In the data rows, the value 128 means zero.
Every row has a hidden score. In each pair, how much higher is the second row's than the first's? 15 means about the same, 30 much higher and 0 much lower. The score is a weighted sum of the row's numbers plus the product of two more (or one squared), each taken from its middle value.
array([105, 138, 102, 136, 111, 138, 117, 172, 191, 106,  86, 119, 181,  75])
array([122, 171, 158, 145, 111, 139,  99,  76, 103, 170, 129, 119,  97, 103]) -> 9
array([ 77, 157, 132,  95,  83, 118, 141, 189, 169,  82, 107, 157, 136,  86])
array([120,  85, 106, 114, 153, 161, 127, 152, 120,  74, 142,  94, 130, 148]) -> 14
array([180, 131, 124, 145,  79, 118,  93, 129, 127, 137, 161, 163, 190, 174])
array([171, 152, 124, 110, 112, 137, 156,  85, 153, 160, 160, 159,  73, 109]) -> 12
array([122, 116, 140, 100, 155, 100,  92,  84,  93, 120, 116, 136, 161, 135])
array([166, 191, 120,  76, 113, 149, 147, 103,  98, 117, 178, 164, 109, 124]) -> 18
array([187, 121,  75, 189,  75, 106, 122, 163, 130, 142, 138, 177, 190, 190])
array([153, 112, 106, 189,  99, 109,  71, 107, 104, 147, 160, 133, 162, 168]) -> 3
array([167, 119, 112,  84, 170, 137, 151,  87, 102, 123, 134, 123, 141, 125])
array([169, 141, 142,  76, 190, 164, 159,  88, 100, 134, 123, 143, 150, 135]) -> 13
array([137, 115, 124, 132, 146, 127, 122, 112, 130, 121, 120, 133, 144, 155])
array([188,  80,  84,  80, 190, 155, 168, 109,  77,  80, 154,  99, 126, 136]) -> 22
array([ 82, 111, 193, 181,  99,  73, 175, 142,  74, 156, 192,  93,  81, 165])
array([116,  78,  94, 121, 172, 160,  97, 141, 164,  74,  96,  76, 121, 105]) -> 15
array([156, 175,  86, 133, 121, 191, 114,  73,  77, 137, 154,  76,  73,  76])
array([ 77, 135, 131, 102, 104, 131, 150, 191, 158, 105,  79, 140, 144, 108]) -> 12
array([ 77, 131, 175, 163, 104,  73, 166, 127,  74, 131, 192, 100,  85, 176])
array([107,  75, 127, 152, 148, 115,  71,  93, 103, 174,  98, 163, 148, 119]) -> 7
array([ 83, 135, 193, 127, 128,  88, 152, 148, 111, 178, 158, 159, 134, 165])
array([180, 117, 122, 144, 159,  73, 147, 110, 140, 163, 126, 144, 104, 127]) -> 24
array([169, 102, 124, 106, 190, 164, 169,  85, 131, 137, 105, 123,  88, 126])
array([122,  86,  75,  98, 164, 138, 141, 116, 112,  74, 119, 107, 133, 131]) -> 15
array([141, 121, 143, 129,  82,  90, 114, 175,  76,  74, 184,  85,  96, 146])
array([167, 102,  89, 169, 107, 165, 132, 156, 184, 127, 119, 135, 132, 139]) -> 11
array([ 90, 131, 193, 181, 125,  73, 154,  90, 130, 190, 157, 104,  73, 111])
array([188, 100, 120, 187,  93,  88, 117, 155, 171, 188,  96, 189, 156, 189]) -> 25
array([103, 125, 146, 145, 144, 165,  71,  73,  96, 122, 121, 136, 170,  89])
array([157, 155, 123, 116, 150, 101, 154,  73, 176, 187,  88, 103,  73, 100]) -> 16
array([158, 108, 128, 142, 187, 128, 139,  85, 152, 159,  81, 152, 119, 153])
array([125, 192, 134, 107,  78, 143, 144, 134, 140, 170, 172, 189, 124, 103]) -> 14
array([129,  75, 193, 102, 190, 136, 158,  73, 107, 170,  90, 143, 174, 130])
array([ 97,  75, 172, 147, 180, 178,  71,  73, 101, 190,  74, 189, 190,  75]) -> 13
array([117, 101, 141, 161, 130, 127,  90, 114, 142, 173,  74, 136, 130, 116])
array([101, 143,  99, 125, 112, 119, 120, 150, 159, 121, 110, 139, 129,  94]) -> 21
array([188, 149,  75, 121, 110, 171, 158, 138,  77,  74, 190,  80, 106, 189])
array([141, 110, 109, 152,  88, 102, 109, 169, 157, 126, 128, 173, 158, 154]) -> 11
array([156, 129,  84, 187,  88,  73, 122, 164, 137, 138, 118, 173, 173, 158])
array([ 96, 128, 193, 188, 112,  89, 104, 120,  80, 141, 192,  83,  73, 137]) -> 7
array([ 97, 105, 130, 160, 153, 129,  87, 122, 107,  76, 131,  98, 144, 110])
array([ 99, 173, 173, 121, 144, 158,  71,  73,  74, 177, 113, 189, 190,  78]) -> 6
array([165, 126, 193,  84, 176, 127, 161,  96, 137, 163,  88, 182, 181, 138])
array([148,  75, 167, 108, 190, 139, 139,  76, 108, 189,  95, 169, 190, 158]) -> 13
array([135, 184, 163, 115,  75, 123, 105, 122,  74, 137, 192, 128, 101, 111])
array([159, 122, 128,  83, 135, 148, 126, 109,  96,  82, 163, 116, 113, 131]) -> 17
array([131, 124, 105, 160, 160, 181, 130, 104, 191, 142,  99,  79,  73,  75])
array([135,  99, 144, 119, 162, 121, 124, 126, 142, 148,  95, 164, 158, 136]) -> 14
array([170, 192, 139,  90, 109, 142, 161, 114, 118, 158, 118, 189, 129, 110])
array([114, 135, 142, 103, 131, 182,  71,  73,  74, 137, 149, 145, 169, 103]) -> 3
array([155,  77, 137,  78, 190, 116, 158,  85, 133, 158,  74, 160, 156, 115])
array([173, 141, 102, 189, 106, 113, 133,  96, 174, 134, 115, 118,  79, 105]) -> 19
array([107, 122, 101, 170, 145, 120, 112, 166, 166, 111,  95, 107, 111, 134])
array([179, 132, 118, 142,  92, 104, 118, 143, 144, 157, 121, 171, 136, 162]) -> 18
array([ 84, 113, 166, 162, 132,  99, 157, 125, 119, 163, 146, 101,  94, 149])
array([104,  95, 171, 149, 132,  73, 142, 115,  74, 136, 192, 114,  96, 190]) -> 17
array([137, 107, 149, 126, 156,  97, 146, 112, 106, 134, 146, 130, 126, 164])
array([ 99, 145, 193, 139, 123,  73, 133, 128,  74, 143, 192, 121, 104, 178]) -> 16
array([122, 108, 152,  84, 186, 133, 156, 191, 151, 157,  90, 189, 185, 128])
array([188, 172,  83,  76, 116, 136, 160, 105, 117,  95, 160,  90,  77, 143]) -> 22
array([ 82, 175, 139,  76, 101, 139, 148, 189, 146, 116, 107, 185, 155,  81])
array([142, 154,  90, 120, 140, 158, 124, 113, 185, 141,  93, 120, 110, 119]) -> 14
array([109,  77, 110, 141, 104, 114,  90, 172, 114,  74, 117, 109, 150, 178])
array([114,  90, 138, 141, 121, 126, 123, 127, 139, 127, 103, 107, 142, 135]) -> 10
array([137, 192, 133,  76,  84, 132, 162, 163,  75, 124, 131, 189, 163, 108])
array([161,  86, 110, 148, 156, 142, 137, 113, 142, 146,  94, 147, 128, 151]) -> 12
array([130, 168, 111, 107,  83, 191,  71,  73,  92,  98, 137,  91,  89,  75])
array([157, 136, 106, 118, 109, 142, 145, 170, 152,  91, 117, 126, 123, 103]) -> 18
array([ 87, 163, 158, 134,  82,  95,  81, 124,  74, 119, 185, 107, 117,  92])
array([172,  75, 115, 181, 119, 131,  88, 115, 153, 127,  90, 116, 162, 172]) -> 16
array([113,  98, 106, 143, 109, 106, 118, 175, 115,  74,  97, 113, 145, 171])
array([ 85, 107, 149, 149, 159, 105, 135, 125, 100, 111, 153,  87, 111, 133]) -> 12
array([108,  83,  88, 120, 190, 145, 123, 131, 122,  74,  98,  78, 115,  92])
array([ 96,  92, 175, 157, 155,  73, 124, 110, 107, 141, 161, 110, 112, 132]) -> 10
array([139,  75, 193, 129, 190,  84, 100,  86, 149, 190,  74, 171, 179, 131])
array([161, 120, 106, 175, 108, 101, 118, 133, 128, 165, 123, 167, 190, 190]) -> 27
array([102, 110, 169, 120, 113,  84, 118, 191, 107,  74, 147,  92, 130, 154])
array([ 84,  90, 193, 157, 137,  73, 140, 122,  99, 190, 192, 101, 101, 146]) -> 5
array([157, 121,  86,  76, 158, 167, 164,  97,  98,  74, 155,  90, 136, 156])
array([134, 150,  86,  80, 133, 130, 151, 179, 149, 103, 108, 166, 129, 124]) -> 18
array([183,  75, 162, 130, 190, 144, 139, 102, 170, 190,  74, 159, 166, 116])
array([112,  75, 193, 121, 190, 135, 141,  75, 110, 190,  91, 180, 190, 143]) -> 4
array([104, 118, 120, 165, 142, 148,  71,  73, 102,  86, 105, 104, 145, 102])
array([126,  75, 105, 151, 176, 182,  88,  91, 121, 120, 123, 119, 158, 115]) -> 17
array([125, 151, 117,  88, 133, 137, 119, 144, 115, 112, 160, 131, 143, 128])
array([187, 101,  81, 189,  75,  91,  89, 160, 126, 120, 131, 131, 139, 190]) -> 24
array([106, 132, 107, 139, 122, 117, 121, 168, 191, 111,  74,  99,  97,  75])
array([ 85, 129,  92,  92, 122, 103, 127, 144, 187,  89,  74, 117, 125,  75]) -> 13
array([103,  92, 110,  85, 172, 122, 127, 148, 140,  88,  98,  90, 118, 102])
array([173, 165, 105, 106, 123, 150, 140, 106,  74, 108, 184, 116, 101, 145]) -> 16
array([129, 134, 151, 147, 115, 125, 121, 150, 164, 145, 113, 143, 126, 116])
array([ 86, 131, 179, 171, 108,  82, 153, 115, 175, 158, 172,  85, 102, 115]) -> 10
array([117, 164, 136, 126, 102, 121, 111, 191, 157, 138, 104, 163, 171, 135])
array([115, 137, 123, 124, 137, 130, 143, 130, 132,  95,  74, 116, 136,  92]) -> 12
array([151, 165, 101, 164, 120, 155, 139,  88, 191, 145,  74,  89,  73,  75])
array([151, 192, 156,  97,  75, 147, 149, 113, 147, 165, 167, 174,  89, 106]) -> 20
array([ 77,  89, 193, 151, 118,  73, 148, 128, 119, 172, 160, 109, 102, 130])
array([120, 124, 113, 158, 119, 149, 102, 152, 149, 117,  91, 188, 159, 118]) -> 19
array([ 90, 119, 192, 158, 115,  73, 145, 111,  74, 145, 192, 105, 110, 174])
array([176, 187, 122, 130, 126, 143, 150,  76, 166, 156, 111, 122,  73, 110]) -> 18
array([ 97, 192, 130,  76,  77, 141, 126, 166, 132, 139, 147, 189, 152, 104])
array([150, 118, 149,  76, 181,  94, 166, 143, 129, 123,  74, 153, 151, 136]) -> 20
array([123, 192, 118,  76,  81, 116, 147, 176, 130, 120, 119, 189, 158, 113])
array([188, 157, 109, 162, 108, 163, 139, 100, 166, 167, 137, 121,  73,  92]) -> 16
array([180, 180, 115, 105, 108, 151, 166, 101, 100,  84, 173, 109, 102, 150])
array([165,  85, 146, 114, 190, 156, 154, 105, 103, 144, 108, 153, 189, 140]) -> 10
array([ 85, 121, 126,  96, 150, 142, 135, 184, 164, 100, 105, 137, 112,  95])
array([135, 120, 117, 143,  85, 109, 111, 165, 135,  75, 133, 151, 142, 159]) -> 16
array([ 77, 116, 193, 155, 118, 108, 145, 108,  97, 182, 192,  99,  84, 134])
array([ 96,  97,  87, 120, 165, 176, 114, 123, 140,  74,  90,  77, 122, 107]) -> 18
array([160, 163,  93, 179, 118, 150, 133, 115, 191, 163, 104, 104,  73,  75])
array([ 92, 124, 110, 119, 166, 155, 136, 124, 145,  86, 113,  89, 109,  95]) -> 13
array([124,  75, 117, 131, 160, 161,  99, 132, 119,  74, 103,  88, 106, 110])
array([110, 105, 113, 156, 100,  95,  77, 136, 116,  84, 116, 100, 149, 165]) -> 11
array([171, 188, 127, 106,  89, 169, 164, 102, 120, 158, 137, 153,  77,  89])
array([102, 142, 132, 106, 132, 136, 136, 142, 159, 102, 107, 141, 146,  91]) -> 10
array([169,  75,  93, 189, 126,  74,  83, 145, 183, 175,  74, 166, 188, 190])
array([168, 147,  94, 159,  95, 113, 106, 164, 143, 119, 161, 146, 141, 173]) -> 12
array([139, 125, 106,  79, 146, 141, 117, 148, 136,  83, 128, 117, 138, 131])
array([126,  86, 158, 120, 161, 111, 134, 148, 128, 106, 118, 126, 159, 153]) -> 12
array([123, 121, 193,  85, 169, 157,  71,  73,  95, 170, 106, 136, 125,  97])
array([ 79, 155, 164, 112, 132, 103, 134, 162, 132, 121, 126, 142, 145, 114]) -> 18
array([142, 127, 100, 154, 106, 122,  99, 112, 115,  74, 131,  93, 120, 157])
array([ 93, 102, 179, 120, 154, 121, 167, 124,  96, 166, 176, 130, 152, 161]) -> 7
array([109,  75,  76, 110, 172, 137, 111, 134, 125,  74, 111,  81, 158, 114])
array([ 77, 115, 193, 135, 121,  94, 142, 136, 100, 175, 148, 143, 107, 128]) -> 10
array([120, 119, 112, 154, 122, 111, 131, 120, 191, 122,  98,  77,  73, 124])
array([173,  75, 136, 185, 112,  79,  86, 131, 143, 158,  88, 189, 160, 190]) -> 18
array([170, 157, 178,  99, 144, 114, 170,  82, 103, 130, 156, 159, 119, 157])
array([109, 121, 109, 133, 130, 131, 120, 170, 177, 123,  74, 105, 153, 117]) -> 13
array([102, 148, 126, 131,  90, 160,  71, 128,  81,  78, 143, 101, 166, 107])
array([112, 157, 117,  93, 132, 128, 145, 174, 124,  74, 167, 120, 131, 117]) -> 19
array([ 77,  86, 193, 184, 155,  73, 152,  90, 120, 190, 167, 103,  83, 111])
array([178, 125, 140,  76, 168, 162, 152,  96,  89, 139, 135, 181, 158, 154]) -> 20
array([ 96, 123, 118, 119, 136, 102,  97, 159, 138, 137,  86, 151, 150,  89])
array([ 91, 104, 167, 149, 174, 128, 146, 138, 132, 134, 149,  97, 117, 156]) -> 12
array([123, 141, 143, 113, 126, 159,  71,  75,  98, 163,  85, 174, 190,  98])
array([167, 192, 136,  76,  75, 182, 165, 152, 116, 142, 157, 189, 158, 115]) -> 20
array([110, 176, 154, 100, 109, 142,  85, 139, 108, 136, 126, 189, 176,  89])
array([149, 103, 129, 103, 167, 155, 154,  77,  99, 110, 145,  91, 125, 120]) -> 20
array([130, 114, 105, 143, 127,  73, 127, 191, 117,  80, 127, 104, 132, 158])
array([100, 159, 146,  86, 108, 141, 125, 187, 146, 121, 102, 176, 156,  93]) -> 9
array([116,  85, 109, 147, 113, 112, 101, 171, 129,  74, 115, 117, 172, 159])
array([112, 130, 163, 135, 109,  73, 135, 150, 101, 125, 174,  99, 122, 152]) -> 14
array([ 77, 142, 193, 128, 100,  78, 160, 167,  74, 149, 172, 139, 116, 146])
array([ 92, 106, 118, 111, 143, 113, 132,  87, 135, 104, 103, 138, 132,  99]) -> 9
array([129, 124,  77, 148, 121, 167, 118, 149, 191, 119,  82,  85, 102,  84])
array([119, 116, 117, 102, 114, 155, 104, 120, 157, 117,  90, 146, 106, 129]) -> 14
array([159, 111,  86, 189,  75,  96,  96, 155, 141, 121, 115, 122, 153, 190])
array([103,  98, 127, 189, 108,  93,  85, 123, 145, 156, 135, 127, 155, 168]) -> 8
array([ 84, 158, 162,  96, 129, 189,  71,  93, 111, 159,  85, 187, 190,  76])
array([ 86, 126, 147, 111, 132, 113, 129, 153, 152, 124,  92, 143, 137, 105]) -> 23
array([ 90, 104, 187, 123, 164, 120, 128, 147, 151, 136,  85, 135, 120, 111])
array([ 93, 129, 193, 125,  97,  75, 132,  73,  84, 176, 192, 125,  92, 148]) -> 13
array([ 80, 105, 125, 106, 105, 124, 114, 172, 182,  97,  84, 138, 122,  97])
array([ 77, 129, 135, 108, 126, 103, 134, 175, 154, 113, 105, 149, 120, 104]) -> 16
array([140, 112, 164, 119, 170, 127, 157, 108, 118, 146, 142, 119, 114, 147])
array([144, 110, 189,  93, 186,  87, 189, 107,  74, 161, 156, 153, 149, 190]) -> 14
array([166, 100, 123, 183,  93, 108,  96, 131,  91, 114, 147, 127, 161, 190])
array([129, 116, 136,  78, 183, 143, 167, 142, 140, 102,  83, 146, 139,  98]) -> 14
array([128, 192, 151, 112,  83, 109, 152, 146, 100, 158, 192, 143, 121, 140])
array([136,  80, 131, 105, 178, 124, 133, 125, 109, 123, 113, 131, 148, 170]) -> 15
array([161, 192, 125, 154, 100, 163, 125,  73, 158, 173, 138, 116,  73,  75])
array([143, 104,  93, 118, 169, 141, 155,  99, 101, 101, 127, 114, 124, 127]) -> 16
array([144, 116, 109,  98, 169,  90, 173,  99, 150, 115, 121, 106, 121, 119])
array([100, 191, 116,  76,  94,  93, 141, 191, 147, 105, 118, 189, 164, 101]) -> 17
array([104, 140, 108, 118, 128, 146, 113, 152, 151,  85, 114, 130, 132, 113])
array([166, 171,  90, 160, 105, 152, 124,  90, 160, 140, 151,  76,  73, 107]) -> 17
array([100, 118, 104, 129, 125, 104, 120, 176, 110,  74, 114, 118, 148, 174])
array([131, 117, 169, 159, 105,  80, 143, 127,  74, 129, 192, 101, 107, 190]) -> 14
array([123, 146, 193,  88, 155,  85, 156, 125, 107, 190, 136, 163, 145, 124])
array([150,  75, 155,  76, 190, 165, 165, 119, 121,  95, 120,  76, 113, 138]) -> 20
array([161, 105, 120, 119, 128, 103, 150, 125, 112, 114, 121, 140, 146, 183])
array([ 77, 156, 193, 172, 106,  73, 162, 134,  82, 165, 192,  79,  73, 149]) -> 15
array([139,  83, 110, 104, 167, 135, 141, 113, 104,  92,  91,  81, 133, 154])
array([145,  85, 171, 138, 172, 115, 125, 110, 118, 148, 108, 139, 153, 175]) -> 13
array([ 91, 120, 107, 129, 157, 130, 125, 169, 150, 120, 110, 136, 150, 102])
array([117,  93,  75, 136, 137, 152, 123, 125, 130,  74, 111,  76, 134, 126]) -> 15
array([113, 140, 134, 170, 128, 141, 151, 113, 191, 161, 112,  76,  73,  89])
array([143, 111,  88, 108, 160, 133, 152, 131, 146, 100, 127, 160, 126, 118]) -> 22
array([133,  77,  89, 166, 133, 132, 109, 158, 126,  87,  91, 118, 145, 162])
array([170, 182,  95,  76, 114, 158, 167, 114,  99, 128, 173, 129,  73, 131]) -> 18
array([111, 137,  93, 118, 117, 143, 118, 161, 177,  89, 101, 120, 123,  97])
array([ 78, 136,  94, 108, 107, 144, 124, 191, 173,  97,  93, 159, 156,  86]) -> 13
array([ 79, 154, 126, 102, 116, 103, 112, 182, 171,  93, 112, 139, 126,  98])
array([170, 151, 113,  76, 143, 114, 176, 120, 108, 144, 126, 166, 145, 145]) -> 16
array([154, 136, 126, 128, 138, 105, 168, 120, 146, 190, 123, 134, 112, 117])
array([143, 192, 133, 158,  89, 134, 138, 129, 166, 183, 140, 119,  73, 105]) -> 16
array([ 86, 130, 193, 146, 111, 104, 135, 139,  92, 161, 186,  93, 109, 125])
array([161, 173, 120, 135, 112, 161, 152,  94, 149, 152, 124, 125,  73, 110]) -> 20
array([119, 163, 149, 136, 131,  91, 151,  98, 148, 190, 152, 162, 104, 112])
array([178, 101,  82, 167,  98,  73, 130, 143, 164, 147, 130, 148, 132, 152]) -> 27
array([159, 128,  86, 185,  94, 122, 125, 117, 171, 146, 113, 116,  92, 127])
array([167, 115, 122, 130, 184, 152, 146,  85, 146, 172, 123, 116,  81, 132]) -> 14
array([168, 121, 114,  85, 172, 182, 173,  73, 101, 100, 158,  94,  83, 148])
array([105, 162, 114, 118,  98, 136, 125, 150, 114,  94, 132, 137, 143,  97]) -> 13
array([132, 114, 104, 124, 156,  99, 134, 136,  93,  74, 192,  91, 126, 152])
array([ 77, 121, 190, 149, 116,  73, 156, 151, 110, 170, 191, 117,  95, 145]) -> 9
array([147,  93, 122, 177, 123, 119, 107, 165, 161, 145,  82, 165, 172, 142])
array([139, 135,  82, 142,  87, 133, 148, 135, 191, 116,  82,  86,  73,  82]) -> 12
array([145,  79,  93, 166, 132, 111, 113, 137, 127, 142, 107, 111, 142, 161])
array([ 97, 105, 132, 130, 173, 145, 127, 128,  96, 170, 139, 125, 156, 160]) -> 8
array([ 81,  96, 193, 152, 121,  73, 141,  98, 103, 190, 192, 120,  93, 122])
array([138, 192, 143,  76,  79, 173, 152, 191, 102, 143, 164, 189, 164, 113]) -> 17
array([ 77, 122, 193, 131, 134,  88, 130, 143, 116, 133, 149, 112, 125, 116])
array([125, 160, 118,  76, 133, 165, 150, 144, 136, 120, 122, 151, 153, 125]) -> 17
array([177, 168, 123, 137, 107, 158, 161,  80, 145, 159, 133, 116,  87, 110])
array([168, 125,  86, 189, 100,  99, 123, 123, 191, 134,  96,  90,  96, 131]) -> 13
array([133, 105, 126,  89, 159, 191, 161, 128, 128,  93,  93, 107, 126, 112])
array([133, 121,  90, 144,  89, 115, 101, 140, 122,  95, 180,  94, 109, 129]) -> 16
array([ 81,  75, 127,  99, 142, 146, 135, 191, 173,  99,  93, 143, 144, 106])
array([146, 100, 133,  96, 190, 182, 154,  78,  90, 157, 139, 103, 123, 123]) -> 12
array([148, 112, 106, 101, 171, 114, 152, 130,  90,  93, 151, 108, 143, 171])
array([135,  98, 108, 120, 145, 114, 125, 140, 105,  77, 137, 102, 151, 168]) -> 14
array([ 77, 115, 127, 114, 131, 109, 116, 153, 139, 116,  80, 139, 149,  83])
array([111,  96, 133, 148,  97, 191,  71,  73,  88, 123, 154, 118, 135,  75]) -> 10
array([135, 102, 181, 107, 181, 142, 128, 117, 104, 164, 115, 145, 147, 140])
array([ 89, 109, 125, 134, 119, 108, 141, 169,  84, 122, 170,  76,  94, 164]) -> 21
array([ 91, 124, 149, 120, 127, 160,  78, 117, 156, 117, 100, 134, 151,  78])
array([157, 140, 129, 113,  75,  73, 104, 183, 139, 133, 123, 179, 178, 138]) -> 25
array([165,  94,  75, 189, 103, 102, 102, 142, 191, 161,  91, 151, 130, 183])
array([132, 104, 102, 135, 119, 137, 103, 167, 106,  80, 121, 103, 157, 134]) -> 17
array([149,  88, 182,  96, 190, 148, 143,  99, 125, 189, 101, 162, 176, 137])
array([188, 161, 104, 123, 163, 141, 163,  73, 160, 155, 112, 101,  73, 103]) -> 21
array([133, 144,  86, 166, 123, 170, 135,  96, 191, 142,  74,  76,  73,  75])
array([122, 133, 115,  76, 161, 134, 159, 151, 142, 120,  84, 172, 154, 136]) -> 20
array([162,  75, 117, 168, 119,  73, 101, 139, 152, 153,  91, 167, 178, 177])
array([145, 131, 133, 126, 147, 180,  71,  73,  74, 166, 127, 164, 186, 134]) -> 4
array([161, 114, 119, 114, 156, 124, 142,  89, 114, 151, 118, 133, 123, 144])
array([117, 141, 118, 115, 103, 161,  74, 130, 109, 105,  97, 121, 135,  75]) -> 17
array([159,  75, 108, 189, 123,  73,  84, 128, 147, 144, 136, 147, 152, 134])
array([153, 139,  97, 155, 128, 161, 130, 130, 191,  96,  89, 138,  73,  90]) -> 12
array([179, 128,  75,  82, 161, 172, 189,  91,  94,  92, 149, 117, 101, 168])
array([109, 138, 124,  86, 161, 191, 149, 146, 122,  86, 101, 109, 139, 122]) -> 12
array([150, 192, 123,  96,  75, 171, 107,  90,  99, 145, 177, 173, 126,  75])
array([147, 121,  99, 185, 134, 191, 131, 124, 191, 135,  87,  76,  73, 105]) -> 21
array([144, 106, 139, 119, 185, 137, 141,  90, 100, 137, 126, 122, 128, 127])
array([124, 130,  99, 129, 131, 160, 123, 114, 191, 135, 110,  76,  73,  75]) -> 17
array([167, 136,  75, 131, 125, 160, 139, 123, 100,  74, 159,  96, 105, 179])
array([ 77, 144, 193, 173,  77,  73, 174, 135,  74, 140, 192,  76,  73, 167]) -> 14
array([132, 140, 125, 164, 165, 131, 137, 109, 189, 158,  74, 113,  80,  98])
array([122, 122,  99, 163, 130, 131, 120, 105, 191, 144,  92,  76, 107,  75]) -> 16
array([105, 138, 101, 116, 110, 139, 116, 181, 154,  89,  93, 139, 118, 143])
array([ 91, 112, 145, 103, 149, 189, 135, 154, 153, 103,  90, 135, 124, 108]) -> 12
array([163, 187,  81,  93, 125, 133, 170,  73, 158, 152, 121, 128,  73,  94])
array([ 96, 147, 122, 121, 145, 138,  71,  85,  85, 111, 136,  93, 147,  75]) -> 10
array([140, 110, 130, 152, 190, 130, 126, 112, 114, 137, 114, 141, 158, 142])
array([173, 189, 110, 135, 116, 159, 146, 102, 174, 164, 131, 135,  89, 115]) -> 17
array([145, 117, 100, 154,  75,  73,  95, 150, 127, 118, 156, 111, 150, 175])
array([ 82,  94, 185, 130, 152,  92, 135, 151, 131, 190, 114, 140, 151, 158]) -> 4
array([ 96, 127,  87, 121, 115, 125, 106, 177, 161,  81, 101, 136, 136,  79])
array([ 77, 140, 131,  92, 134, 106, 133, 162, 143, 103, 135, 144, 136, 105]) -> 11
array([100, 138, 157, 177, 128, 143, 157, 120, 181, 144, 141,  79,  82, 112])
array([171, 119,  80, 189, 110, 133,  85, 135, 162, 142, 110, 135, 122, 169]) -> 21
array([143, 151, 135,  95, 102, 137, 164, 115,  84, 122, 192, 103, 100, 154])
array([ 86, 120, 170, 151, 109,  79, 123, 114,  74, 135, 192,  90,  83, 154]) -> 14
array([115, 188, 166,  76, 106, 153, 126, 142, 122, 138, 143, 189, 172,  99])
array([148,  76, 161, 133, 162, 151, 135, 122, 115, 102, 123, 100, 157, 170]) -> 19
array([136, 131, 110, 108, 155, 170, 141, 104, 136,  97, 131, 123, 126, 140])
array([ 94,  75,  97, 129, 156, 179,  98, 116, 126,  87, 124,  76, 111, 127]) -> 14
array([133, 185, 107, 113,  75, 181,  71,  87,  74,  74, 150, 113, 150,  94])
array([114, 186, 148,  97,  98, 130, 157, 125, 111, 190, 171, 189, 121, 139]) -> 9
array([ 95, 113, 142, 105, 169, 158, 129, 159, 168, 105,  82,  86, 129,  88])
array([163, 133,  86, 117, 117, 128, 139, 116,  74,  74, 162,  76, 108, 187]) -> 21
array([103, 145,  95,  97, 114, 138, 134, 172, 165,  84,  97, 118, 124, 112])
array([104, 130, 131, 130, 131, 156, 100,  99, 106,  99, 140,  96, 109,  75]) -> 12
array([142, 135, 109, 176, 136, 153, 112, 125, 191, 122,  96,  82,  77,  93])
array([132, 106, 121, 170, 135, 123,  84, 104,  94, 155, 138, 127, 158, 151]) -> 13
array([188, 161, 107, 189,  91, 125, 100, 118, 168, 151, 139, 117,  89, 145])
array([ 93, 141, 160, 140, 126,  84, 127, 163, 138, 116, 133, 126, 112, 136]) -> 13
array([142, 117, 141, 161, 106, 178,  71,  88,  92, 153, 117, 161, 190, 126])
array([169, 161, 100, 109, 156, 191, 158,  73, 146, 144, 133, 102,  80, 118]) -> 21
array([ 77, 123, 128, 119, 111, 112, 132, 168, 188, 107, 115, 129, 101,  76])
array([119, 191, 193, 121,  75,  85, 166, 159,  74, 141, 192, 117,  99, 147]) -> 20
array([ 89, 114, 127,  96, 146, 142, 151, 162, 174, 126,  86, 131, 119, 105])
array([140,  98,  83, 179,  82, 100,  94, 169, 124,  99, 118, 109, 155, 152]) -> 21
